In the data rows, 128 means zero.
Here are some points:
93 140 115 139 97 184 128 131 91 101 91 116
62 127 132 140 124 133 122 68 168 125 131 119
118 162 108 121 133 150 152 114 130 107 136 142
158 196 106 111 162 107 146 129 119 111 101 127
159 100 144 133 109 145 101 129 95 209 150 178
133 149 120 142 99 146 128 101 127 101 152 163
111 131 153 71 75 125 109 103 129 124 142 126
128 65 145 170 127 154 155 96 123 118 130 154
108 105 134 77 106 155 118 132 137 139 108 155
141 99 117 192 187 142 163 175 157 132 122 134
101 127 173 133 107 108 116 150 102 122 179 149
137 117 186 189 150 144 172 108 83 186 172 128
170 104 83 81 117 86 102 147 110 100 177 107
107 99 201 161 109 104 88 139 159 139 146 135
16 more points follow, each with its number after it:
132 111 152 156 157 133 121 148 99 65 88 93 0
119 85 87 170 169 139 134 133 101 114 113 148 1
178 100 163 99 114 135 64 124 70 163 158 160 2
88 138 92 142 161 145 148 117 132 97 111 190 3
179 150 75 75 136 101 91 164 164 142 118 73 4
150 87 174 171 102 158 110 55 127 155 136 188 5
113 134 133 81 119 113 94 180 102 126 118 107 6
180 180 73 71 142 77 107 154 150 163 111 89 7
121 116 103 135 143 134 148 99 135 130 118 135 8
131 119 131 157 167 108 138 102 124 89 104 122 9
119 143 112 125 91 109 70 106 156 103 140 149 10
120 198 83 140 180 114 140 126 163 81 97 154 11
154 129 204 98 136 130 69 111 107 217 165 178 12
136 139 69 113 166 102 129 116 119 106 97 100 13
106 151 125 143 74 125 98 112 105 124 98 152 14
144 122 141 126 124 100 121 172 134 155 92 72 15
Which three of these numbered points are nearest to each point below, ignoring the direction in which the first points spread most? Their numbers follow each, nearest first.
83 135 115 150 212 114 219 100 175 129 127 107 > 11 8 13
132 84 154 173 161 219 159 110 56 146 141 169 > 1 8 3
154 119 121 155 125 117 149 125 127 96 94 147 > 9 8 1
143 108 170 101 129 163 152 82 145 116 139 177 > 5 8 10
95 80 131 139 89 112 101 130 155 98 119 156 > 10 14 8
156 81 160 97 156 153 129 192 112 105 150 135 > 6 0 15
186 179 90 112 134 58 123 171 173 163 97 69 > 7 4 15
167 113 200 151 107 97 80 100 108 169 144 190 > 2 12 5
151 157 137 103 181 98 190 107 94 130 87 97 > 13 9 8
97 195 127 110 90 143 96 127 107 103 108 119 > 14 6 10
